Each row is where one point has got to under a steady rotation. How many ticks took it there?
The counts run from 0 to 428.
[115 125 104 159  97 142 118 170 160 119  88 144 128 109 115 105  74 147
 114 110 141 140  77 118 142 160 124  90 101 152  86 168 147 132 106  78
 138 113 107 115 116  97 110 102 131 132 167  96 161  88 171  84 106 111]
178
[153 166 143 126  89  91 110 128 129 111  65 157 161 161 144 122 119 136
 131 171 133  98 147 147 144 122  98 126 169 156 131 117 140 123  71 120
 111 121 149 148 147 136 147  85 128 151 131 118 125  79 131  61 183 109]
424
[166 110 127 159 117 126 124 191 113 122 121 144 111 135 149 136  46 166
 123 139 148 150  84 106 139 135 122 108 134 140 113 197 187 138 143  90
 150 108  86  88 135 102 149 167 162 105 139  98 124 108 157 117 112 114]
379
[131 165 150 143 122 118 118 140 149 126  74 179 154 148 106 103  93 121
 133 138 109 106 119 132 134 130 108 122 126 155  98 113 153 132  65 116
 110 131 119 150 124 131 132  63  91 141 147  98 143  61 131  87 158 141]
344
[120 138 152 127 116 142 149 143 113 136 151 137  98 118 106  95 162  75
 144 138 155 159 151  96 134 115 113 119 144 106 130 173 187 142 109 164
 104 146 116 140 121 116 174 139  98 134 137  66 134  88 101 152 146 154]
159
[133 142 140 118 141 146  92  98 102 143 148 145 101 137 139 110 147 121
 173 139 195 128 161 116 105  85 123 115 145 115 133 151 148 154 104 166
 101 160 141 149 113 133 167 154 117 129 169  90 139 167  75 115 151 168]
358
[149 118 121 145 144 118 119 134 176 152 125 160 158 160 139 114  85 116
 137 119 150 114 120  80 103 154  85 106 124 139 112 160 137  94  82 100
 131  82  84 132 108 118 113 114 148 142 193 128 131  73 136  78 129 114]
66
[133 134 133 111 114 105 107 112 152 151  94 155 164 162 157 114 101 164
 150 104 161 134 112  94 141 166  72  97 109 144 130 168 112 129  77  95
 126  91  99 117 149  97 110 125 145 132 165 119 117 105 154  78 139 102]
427
[107  96 107 128 103 116 116 152 136 117 128 112 135 106  99  89 146 120
  92 174 105 100 149 124 161  97 107 120 135 141 118 143 158 112 117 136
  80  84 121 141 124 180 159 108 136 146 160 133 110  83 163  86 181 119]
393
[185 144 150 162  92  69 151 126 101 106 118 136  99 165 150 127 148 119
 167 157 168 120 108 125 132 108 127 130 141 149 126 125 175 146 117  91
 113 130 150 105 144 110 171 139 165 136 121  58 174 133 112 130 130 164]
215
[118 109 145 120 132 134 120 105 127 150 116 137 126 119 123 103 132 122
 190 133 183 169 162  98 106 135 120  97 144  87 171 201 156 132 118 139
 116 136  99 136 118  95 162 164 117 140 121  72 119 129  77 164 127 127]
157
[182 122 100 157 125  92 135 126 154 144 177 132 147 148 171 127 104 149
 141 117 165  95  67  84 134 135 121 144 122 134 113 126 140 127 161  97
 144 108  99 115 116 134 190 154 165 135 182 122 140 123 120 112 139 140]
219
[135 125 124 137 179 137  74 105 148 145 103 179 155 143 112  96  69 130
 149 118 155 112  96  88  94 134 143 106 103 117 143 167 147 182 126  92
 113 139  76 168 122 145 153 153 101 131 181 119 132 124 109 127 142 113]
268
[139 128  99 139 156 122 112 131 147 118 118 144 150 115 123  81  97 161
 109 157 152  81  98 104 142 137 130 121 128 134 158 164 161 158 135  85
 103 111  95 116 124 182 168 144 142 155 189 142 151 136 181  97 123 113]
106
[109 111  87 136 112  98  84 105 129 151 107 103 161 109 113 140 138 135
 173 134 181  92 147 118 117 107 132 129 149 113 155 170 125 122 132  97
 116  98 114 140 106 145 190 139 146 127 143 136 122 146  91  59 171 109]
309
[124 127 139 133 102 104  95 130 101 167  83 136 147 148 114 150 100 126
 188 111 152 158 158 118 135 108  90 123 144 112 140 176 133 107  99 118
 127 102  81 146 114  75 151 128 114 115 117  97  92  93  73 107 170 103]
149
[210 108 101 148 122  95 111 144 115 145 118 131 117 154 176 137  76 143
 167 156 161 141  94 107  66 116 117 113 132 110 122 163 126 162 173 102
 159 149 117 123 168 111 137 159 151 160 134 122 109 131 125 155 150 122]
212
[152  96  93 136 112 119 151 120 145 164 148 130 136 116 125  87 126 131
 166 127 149 169 107  82  98 145 118  84  83  78 155 161 136 151 186 110
 133 154 100 132 151 104 147 154 116 154 138  90 107 109 133 189 147 103]
324
[111 153 116 127  56 129 139 131 142 105  97 129 133 112 115 107 134 127
 149 152 135 123 115 147 156 108 142  93 135 153 111 108 129 111 109 115
 121 152 168 145 124  78 153  76 116 136 141  54 164 111  96  60 133 145]
255
[160 138 180 130 174 128 121 130 144 115 141 181 116 148 133  74 120 106
 105 134 132 130 132  84 136 123  95 109 113 152 110 151 179 154  72 151
  99 126  84 139 126 168 144 131  97 148 177 110 142  67 154 128 130 155]
353
[156 101 133 127 143 128 161 124 168  97 192 132 120 105 131  66 154 107
  97 162 142 170 124  82 119 144 118 104 111 106 133 159 153  93 130 136
 110 126 113 119 107 132 165 152 131 167 176  67 154  75 151 140 120 150]
161
[180 175 141 138  70 100 125 120 121 112 138 152 127 147 165 119 111 136
 150 165 139 141 108 141 153 100 120 121 135 130 118  76 125 129 141 127
 136 139 146 149 127  83 183 112 116 118 134  56 126 122  72 122 164 158]
54
[163 131 117 174  92 110 115 160 125 112  76 134 107 133 112 145  74  85
 160 176 132 146 115 131  48  88 138 111 148 114 116 140 158 117 134 104
 135 121 141 145 135  96 146 129 131 137 108  92 123 114  75 130 164 134]
374
[172 113 118 180  84  99 117 158 100 132 100 128 101 144 140 155  80 132
 180 136 154 167  94 129  94  95 122 109 124 121 103 163 158 149 151  87
 147 128 127 119 138  65 133 151 133 114 107  92 113 129  88 148 143 143]
293
[197 127 149 171 117  97 137 158 148  85 126 134 122 147 144 112  89 122
  94 189 131 132  92 112 105 123 116 128 138 151 116 128 183 117 137  94
 128  98 124 108 143 142 162 145 172 149 147 103 143  79 159 128 131 149]
297
[190 135 121 117 115 116 113 100 171 121 143 149 165 147 198 127  80 166
 125 162 157 114 101 121 129 144 106 104 159 136 123 126 101  90 124 119
 155 112 133 141 132 107 145 118 173 140 176 128 139 114 153  70 128 111]
58
[127 109 133 137 112 116 109 108 131 161 103 126 150 149 139 149 107 142
 189 106 180 159 148 103 121 139  95  97 138 102 139 192 125 103 109 103
 140  92  97 135 123  85 137 144 143 113 134 121  96 115  93  84 143  91]
148
[140 135  97 119  94 156 118 105 145 135 161 104 122  88 134 104 147 127
 179 157 197 136 137 116  89 105 158  89 165  78 141 153 135 115 143 142
 137 174 152 147 119  89 183 132 146 150 158  93 147 148  83 121 134 142]
165
[143 134 165 135 137 122 113 155 126  88  91 165 142 126 130  88  65 163
  93 180 140 137 121 136 145 151 114 116 143 157 153 160 182 168  92  98
  92 125  95 118 148 145 140 141 114 133 155 102 144 110 183 121 121 123]
185
[152  96 118 144 115  93 128 137 167 113 156 114 166 138 140 119 109 154
  90 169 117 106 118  94 170 132 105 133 131 150 142 134 152  93 139 102
 118  59  94 123 106 162 195 155 166 132 171 141 119  90 158  93 154 109]
306
[123  94 117 129 130 133 123 148 113 179 140 135 131 134 120 115 120 129
 144 105 154 154 130  88 135 150  74  91 130  97 137 211 136 131 117 130
 141 115  65 115 130 110 138 135 121 139 132 137  84  78 151 123 141  85]
235
[206 146 121 105 123 123 134 135 135 136 158 150 121 143 204  92 114 189
 114 162 168 140  97 121 119 148  99  98 152 113 119 155 123 150 148 134
 143 179 131 122 164 106 162 131 155 154 141  90 128 109 166 137 117 118]
50
[122 119 167 115 137 126 108  92 152 120 169 152 125 135 157  80 118 170
 107 148 150 153 122  76 165 126 108  92  93 131 137 159 148 136 101 132
  94 104  93 120 135 141 133 183 111 131 200  94 135 141 165 118 120 121]
274
[134 106 147 109 141 109  94 108 157 102 149 133 139 139 152  74 141 162
  88 185 133 110 135 116 145 114 115 102 125 143 151 148 132 136 116 125
  69  92 118 137 143 179 156 155 128 159 187 111 133 141 167  86 137 131]
193
[124 119 115 116 134 112  86 101 126 142 113 134 158 132 138 100  88 182
 152 167 173 119 125 134 149 112 135 108 132 112 180 171 138 166 151  97
 115 122  92 132 130 138 188 182 127 125 150 113 106 174 127 114 162  95]
108
[168 142  98 146 125 124 146 121 110 161 119 133 113 108 107  82 157 107
 159 150 154 126 130 110  91 119 150 108 142  84 133 134 142 177 172 133
 114 191 139 166 146 141 186 120 125 158 121  83 145 109 107 168 166 141]
326
